In the data rows, 128 means zero.
Some points:
[167 181 157  87 120 109 132 121 121  92  90 149  88 113 105  90 141 152
  63 171 183 157 156 111 128 162  81 156 173  89  50 123 147 148 147 164
 104  98 125 131 174 145  87 151 112 133 158 102]
[108  84 177 123 106  97 133 112 155  84 100 127 127 126 129 133 167 102
 138 141  73  91 137 139  83 144 141  95 157 154 101 116 111 111 150 140
 100 150 143 104  95 182  13  83 136 169  79 157]
[122  97 142 179 126  92 107 142 164 121 124 124  51 115 138 123  95 163
  94  71 129 160 159 114  95 118  66 145 158 162 114 169  63 126 108  89
 124 151 184 184  73 135 141 139 104 145 135 126]
[134  84 153 170 128 132 140 147 138 193 106 146 166 140 133 117  88 163
  61 108 144 123 147 125 129 123 194  68 110 160 120 135  95 106 168 108
 131 107  92 116 206 125 127 145 148 152 108  63]
[149 117 112 118 105 129 135 103 177 138 111  97 149 110  52 113 108 129
  76 102 128 108 152 126 131 201  60 110  77 114 163  98 171  87 113  86
 151 168 123  82 120 144 136  74  74 108 123 146]
[171  87  59 117 128 158 189  92 150 116 172 145 145 148 190 148 174 120
  93 137  95 205 113  97  94  98 103 165 108 141 138 161 152 121 104  93
 130 152 129  90 155 167 107 149 147 154 172 118]
[109 124 143  66  95 139 170 116  79 146 146 120 111 146 153 150 133 157
 135 146 173 154 142 159 164  58 108  97 133 143 112 144 134  67 119 122
 205 126 189 112 141  52  97  93 106 128 104 163]
[116 110 134 175  94 101 121 170  93 137  87 127 168 132  88 128 138 132
 161 163 135 170 134 129 166 121 135 185  97 106 132 106 116  76 116 167
 166 180  98 153 134 136 123 142 139 218 183 162]
[ 87 137 122  98 152 111 112 114 102 151 170  64  87 141 142 165  94 132
  81 134 116 150 120 147 157 161 167 105 170  81 131 117 135  91  50 129
  55 161 104 129 154 148 155 126 185 143 114 154]
[ 80 130 123 178 129 115 136  88 156 100 144 147 114  89 115 140  94 140
 128 200 138  79 113  91 155 130 137 173 130 223 102 125 131  98 110 118
  78 116 113 120 132  87  90 117 103  74 189 134]
[116  92  86 118  45  84 122 148 118 150 105 127 101 163 197 149 120 126
 136 132 184  93 124 144 107 121 145 148 142 125 164  77 148 175 110 134
 102  78  92 116 116 163 152 121  65 137 115 146]
[111 178 113 120  95 167 111 160 102 147 152 116 116 108 111 162 169 141
  92  88 110  74 144 114 135 108 103 140  49 156 137  92 112 148 149 105
  89  58 137 125 130 129 118 192 170 155  98 186]
[182 152  91  82 155 130 123 164 126 110  67 127 102 111 139 122  70 164
 127 132  66 132  83 112 160  82  98  94 151 187 135 146 161 109 198 164
  86 133  95 131  94 127 152  87 114 154 152 142]
[ 89 114 166 118 153 101  74 110 190 153 112 183 157 105 158  78 169 182
 118 143 115 141 160 125 124  84 116 148  98  64 166 161 146  99 140 154
  68  97 149 137 120 130 141  72 133  94 128 140]
[134 201 163 119 103 119 118 138 102 103  88 131 140 164 157 133 119  85
  96 125 136 138 107 105 136 105 148 102 127 121 192 161  81 119 122  86
 181 138 105 150 124 171  83 129 145  40 183 162]
[112 140  86 132 154 139 146 116  77 143 111 130 201 107 157  85 145 100
 101  71 109 125 106  70 148 142 165 129 151  81 111 101 106 127 121 133
  80 153 179 137 111  81 115 162  42 139 118 131]
[107 103 182 131 168 119 188 111 100 145 120  85 111 144 145 134 166  70
 130 162 119  44 142 111 130 106  66 131 169 125 163 103 125 142 189 104
 130 120 134 143 158 133 198 132 150 147 151  95]
[ 96 130  94  93 173 113  55 143 147 126 107 166 155  78 170 159  94  57
 148 116 171 123 125 148  79 150  99 132 146 142 132  90 156  77 144 109
 163 128 119 107 128  95 126 190 173 132  88 106]
[147 127 178  96 119  74 119 137  87 122 192 172 135 124  93 126 110 136
 150  88  68 101 155 166  82  73 136 112 125 109  92 128 142 141 100 108
 141 150  94  79 131 110 139 174  94 113 200 129]
[ 78  91 145  96  89  87 132 143 144 131 162 107  97 115 135  88 108 106
 173 128  89 178  84 118 152 192 126 107  82 115 170 161 152 194 175 105
 120 137 126 168 176  78 102 170 119 126 110 124]
[134 144 111 173 119 108 100 133 160  91 156 160 122 193 152 117 162  59
  97  90  95 128 108 164 214 108 115 153 121 124  71 123 121 119 129 152
 165 124  83 137 152 106 161  88 113 120  91 113]
[ 71 143  82  92 168 144 140 178 132 165 171 112  85 123  96  96 149  91
 187 104 168 160 179  89 142 101 165 133 115 133  83 127  83 129 159 124
 144 146 110  90 134 181 122  77 115 109 151 120]
[133 155  87 178 132 153 172 155 143 167  67  84 142 140 144 144 105 123
 170 154  73 145 172 230 137 126 111 140 140  86 101 133 125 148 130  89
 108 101 143 118 131 116  99 150 138  81 128 118]
[ 80 209 132 184 112 143 145 114  81 158 142 176 102 124 149 136 183 169
 135 110 136 150 134 144 133 180 133 130 148 152 171 164 172 135 149 148
 160 184 109  73  83 133 134 123 117 143 117  77]
[162 158 115 122  69  82 144  80 125 184 166 112 167 120 112 145 121 144
 155 111 166 126  40 156 103 110  97 141 109 126  90 115  76 129 160 169
 110 181 145 140 128 148 140 105 172  89 133  91]
[168 168 117 147 116 173 151 172 160 150 183 149 121 225 125 107  68  99
 132 165 139  73 156  97  70 137 136 139 124  95 143 150 158 102 138 163
 102 157 157 166 112  89 113 141 146 134 101 151]
[235  96 107 143  98 110 112 105 107 109 119 121  84  36 139 146 175  98
 121 147 111 129 205 114 131 165 188 125 120 127 134 163 112  96 143 173
 114 148 145 146 132  99 156 104 142  86 113 128]
[119  72 180 110 145 207 155 120 153 105 117 129 121 130 152 154 113 160
 127  63 145 132  98 145 124 188 151 184 146 100 119 109  86 141 161 158
 139 120  88  96 110  84 144 127 152 103 161 188]
[111 136 120 156 134 154 167 103 133  76 163 127 149  70  75 141  85  78
 140 116 163 159 128 158 122  87 113  99 151  92 203 153  95 140 122 174
 107  69  97 117 136 146 126 139 104 161 111 128]
[137 100 102 123 149  80 162 137 109  95 111 136 116 184  83  60 138 138
 114 105 140 156 147 137 147 108 124 134 119 176 185  61 127 161  81 180
 133 129 160 101  94  94 108 140 206  88 127  92]
[141 136 104 186 155 157  74 128 123 102 125 123  77 141  86 127 174 165
 133 158 115 146  59 132  71  86 149 105 153  96 161  58 119 125 147 101
 162 146 154 117 186 104 133 105 105 117 141 132]
[113 157 122 128 141  86 147 170 191 105 144  65 194  94 151 169 133 151
  86 176 129 121 128  82 109 132 157  99 125 105 104 132 125 197 111 147
 193 105 125 117  86  82 169 105 145 154 134 118]
[ 99 136 120  94 154 171 101 132  98 122  89 123 126 104 140 128 101 138
 145  89 103  43 130 135  99 122 109 179 103 138 142 166 126 191  49 175
 166 146 117 170 204 142 108  78 133 150 112  86]
[127 142 138 106  87 162  98 101 145 103  84  85 144 143  83  94 154  99
 145  91 183 119 121 151 115  92 178 152 145 150 114 181 169 159 117  44
  85 134 108 134  99  83 151 117 160 187 131 111]
[122 109 146 172 117 153 158 160 114  85 144 138 133  84 161  90 150 149
 164  92 137 118 102 120 117 160 113  45 127 131  79 106 204  75 100 130
 124  80 147 193 107 172 136  99 157 104 173 122]
[133  89 114 108 139 136 157 174 101 122 115 200 104 107  97 110 109 134
 123 196 131  75  50 140 160 149 142 139 111  89 117 175  95 134 101  64
 144 117 151  89  92 159 160 149 145 135  81 128]
[136 100 129  94 155 137  69 125  98 126 168 128 159 173 103 221 110 126
 135 125 125 136 135 144 154 175 158 148 103 113 150 126 131 142 159 106
 115  64 172 162  85 138  92 104 108 153 167  50]
[151 146 169  91 108 193  91 105 158 158 167  83 143 115 153  49 128 136
 140 183  94 143 124 158 123 152 142 130 142 171 140  95  83  97  98 137
 162 101 116 131  93 157 158 185  91 137 114  91]
[139 114 120 156 194 126  95  87  74  70 151 108 165 162 160 106 130 167
 141 166 182 131 159 172 132 129 114  95  63 144  97 144 118 171 161 123
 130 184 105 139 121 154 136 146 109 119 109 181]
[180 124 193 142 135 170 102 150 143 169 103 166 129 147 126 186 135 106
 194 146 145 177 130  56 146 129  79  87 131 141 121 100 130 175  65 116
  88 142 116 108 135 110 131 116 125 119  90 129]
[140 176 151 134 149  89 147  61 147 126 104 164 134 133 114 133  75 136
 159 112  94 152 152 107 136 143 176 160 148 166 116 105 168 146 140 117
 152  99 216 138 167 189 175 109 133 143 103 193]
[128  87  91 124 160 127 126 109 154 182 120  97 135 153  64 174 178 154
 133 120 122 111 112  93 133 120 134 116 177 119 114 179 169 106 125 167
 170  96  81 178 117 152 118 221 100  82  79 144]
There is one direction along which these points spread out most. Where along it does each point below lie, from 0 to 99? 50 is the average, and the first point above lies past it. One standard deviation of the points above along it is 16.
[141 136 104 186 155 157  74 128 123 102 125 123  77 141  86 127 174 165
 133 158 115 146  59 132  71  86 149 105 153  96 161  58 119 125 147 101
 162 146 154 117 186 104 133 105 105 117 141 132] 57
[133  89 114 108 139 136 157 174 101 122 115 200 104 107  97 110 109 134
 123 196 131  75  50 140 160 149 142 139 111  89 117 175  95 134 101  64
 144 117 151  89  92 159 160 149 145 135  81 128] 35
[109 124 143  66  95 139 170 116  79 146 146 120 111 146 153 150 133 157
 135 146 173 154 142 159 164  58 108  97 133 143 112 144 134  67 119 122
 205 126 189 112 141  52  97  93 106 128 104 163] 55
[137 100 102 123 149  80 162 137 109  95 111 136 116 184  83  60 138 138
 114 105 140 156 147 137 147 108 124 134 119 176 185  61 127 161  81 180
 133 129 160 101  94  94 108 140 206  88 127  92] 58
[116 110 134 175  94 101 121 170  93 137  87 127 168 132  88 128 138 132
 161 163 135 170 134 129 166 121 135 185  97 106 132 106 116  76 116 167
 166 180  98 153 134 136 123 142 139 218 183 162] 52
[134 144 111 173 119 108 100 133 160  91 156 160 122 193 152 117 162  59
  97  90  95 128 108 164 214 108 115 153 121 124  71 123 121 119 129 152
 165 124  83 137 152 106 161  88 113 120  91 113] 50
[235  96 107 143  98 110 112 105 107 109 119 121  84  36 139 146 175  98
 121 147 111 129 205 114 131 165 188 125 120 127 134 163 112  96 143 173
 114 148 145 146 132  99 156 104 142  86 113 128] 80
[136 100 129  94 155 137  69 125  98 126 168 128 159 173 103 221 110 126
 135 125 125 136 135 144 154 175 158 148 103 113 150 126 131 142 159 106
 115  64 172 162  85 138  92 104 108 153 167  50] 29
[ 78  91 145  96  89  87 132 143 144 131 162 107  97 115 135  88 108 106
 173 128  89 178  84 118 152 192 126 107  82 115 170 161 152 194 175 105
 120 137 126 168 176  78 102 170 119 126 110 124] 32
[ 96 130  94  93 173 113  55 143 147 126 107 166 155  78 170 159  94  57
 148 116 171 123 125 148  79 150  99 132 146 142 132  90 156  77 144 109
 163 128 119 107 128  95 126 190 173 132  88 106] 27
[116  92  86 118  45  84 122 148 118 150 105 127 101 163 197 149 120 126
 136 132 184  93 124 144 107 121 145 148 142 125 164  77 148 175 110 134
 102  78  92 116 116 163 152 121  65 137 115 146] 33
